Each path below is one point turned by a fixed rotation once a step. After each direction that follows a path, write how fast that rotation turns it, in degrees a step (0 if it stays still).
Each turn is a multiple of 5 degrees from 10 to 175, or 0.
Each row of a path follows its step; steps can be skipped.
path 1
step 6: [ -9 -38  -1  -7 -32  -1   4   1   4 -27  10 -25   1 -12 -25  10  -5 -16
  17 -19 -29   8 -15  -8  -8 -45 -22 -35  30  -2   1  -1   6 -34   9  -3
   8  12  25 -18   6  33  33  -2 -23   3  28  -3 -13   5   9   6  13   7
  17   5 -14   3  26  42 -52 -26]
step 16: [  8  15  -8   7   6   6  -9   4  -4 -10 -20  18  35   3 -37   7  28  -3
  18  -2  -6  -9  -3  17 -64  17  10  15 -33   4 -12   7  -8  18   3 -19
  16   6  14 -18 -50   6  20 -12 -18  -8  31   7   8  10   4   8  23  42
 -23 -15 -25 -13  39  20 -19  24]
step 19: [ 15 -27 -30  14  -1 -16  -1  -7  -1 -10   3 -22   4   6  15 -16  -6  21
  50 -22  -6 -18  10  -7  13   3  14 -23  -5 -23 -11  -9  33 -36   3 -23
  30  -8 -10   2  -8  -3  16   7 -32 -79  18  -7  -4  16  14  -5   0   6
   5 -13 -18  -3  44   3   7  -2]
step 22: [-14 -45 -19 -35 -15   4  -3   8 -15   7   0 -11   5   2 -18 -19  -3 -37
 -12 -18 -36  -6  13  10   4 -23  -8   3  -5  23 -40   0  -5   0  56 -20
  19 -30  25 -19  -5  -4  10  30  -7   0   8   7   7  -3   6  -5  -4 -22
  26  29 -21  -5  39  -3 -35  27]
step 25: [-23  14   7  19   8  11 -38 -41   2  -8   3  -4  29  13  17  17  -9 -13
  25   2  -4  35  -5  19 -17 -20  38 -14  -8 -21 -29   4  -3  -5  40  12
 -23 -11  26  21  -9  -7  22 -25  -3 -23  10  23 -30   6 -17  21 -15  26
  35  19   0   5  20  12 -41  -4]
step 27: [-11  14 -23  17 -12  37 -23 -41 -12 -18 -16  26  -5  29   1 -19 -32   7
  11  -5   9   7 -28  43 -13  -3 -13 -14  10  -5  19  20 -23 -32 -29   4
 -11 -35 -36  20  10  -6 -21  20 -11  14 -10  13  -2  15  32  11 -13   1
 -13 -40   9  -7  20  21 -13 -18]
step 28: [ 22 -15  11  18  40 -14  18 -24 -31   7 -17   0  17  10 -18   9 -20  14
   2 -28 -25 -12  -9 -22 -19  17  17  -2   1  12 -14 -32  -3 -22  31   4
  13  -9   0   3  22  -5  10 -25   6 -30  10  43  17   4 -14   3   0 -27
  37 -23  13  41  -3 -46  -3  25]
[ -8  -6  -4  -5   7  -1   3  -3  -7  -5   1   1 -12  -8  -4   4  -6   5
   9 -10  -5  -6   0  -3   8   4  -6  -1   0   3   0   0 -12   4  -1  -9
  -8  -2  -9   4   8  -2   4  -9  -1   0  -3   1   6  -1  -1   1   3  -5
   2   0   2  -6   5  -1   2  -4] | 45
[  3  -7  -6  -1  -6  -4   4   1  -9   5 -10  15   3  -1  -5  -4  -4  -4
  -9   7  -4  -8   3  11  -5 -11   1   2  -4   1  -3  -1  -4  14   2  -3
  -2  -1  -2  -4  -1  -1  -5  -4   3   2  -2   1   0  -1  -8  -4   7   2
   4   0  -5   2   0   0   7   0] | 170
[ -6  -6 -11  -7   6   0  -1   1   7   1   1  -1   4   3  -1  -5  -4   8
  -6  -2   6   3   8   7   9   0   2   9   1  -8   4   5  -4   4  -7   2
   6   0   1   0  -4   3   1   1   0   1  13  -3   9   3  11   4   4   6
   5  -8  -4   5   9   2  -4  -2] | 135
[ -7   2  -4   1  -1   4  -4  -7  -2  -2  -6  -3  -3  -1   7   5   0   1
  -2   2   6  -6   8  -6   3   1   6  -6  -6  -7   5  -2   3   0   6  -8
   7   0  -5   9   4  -1 -12   5   5  -6  -9 -11  -7   3  -2  -2   0   9
   9  -4   1   6  -3   5  -1  -5] | 175
[  7  -7   1   2   2   3  -6   4   4  -1   6  -4   3  -4   3  -8  -5  -2
   6   4  -4  10 -10   3   4  -2   0   4   0  -6   2  -4  -4   4  -3   2
  -8  -6  -7   4   5  -3  -5  -7   6 -10   2  -4 -13  -7   6 -11   7   4
  -4   0   0   5   2   3   2   7] | 175
[  1  -4   1   5   9  -2  -6   0  -2   6  -7   7   7   6   1  10  -1  -2
   2  -1   4  -3  -1   3  -1   9  -2  -7  -6   6   3  -3  -1  -3   3   3
 -10   2  -2  -3   6  -1  -5   6   3   3  10   6   4 -13   4   5   1   9
   1  -7  13  -2  -1   4   3   3] | 25
[ -1  -2  -4   0  -5   9   2   4   0  -5  -9  -5   1  -5  -4  -7   4 -10
   9  -1   2  11   2   6   0   2  -1   2 -11  -8  -3   1   2  -6  -7  -1
  -6   6  -8  -5   4   2   0  -2  -5  10  -6   2   6   4  -8   3  -4   9
   7  -2   1  -3  -2   0  -5   6] | 170
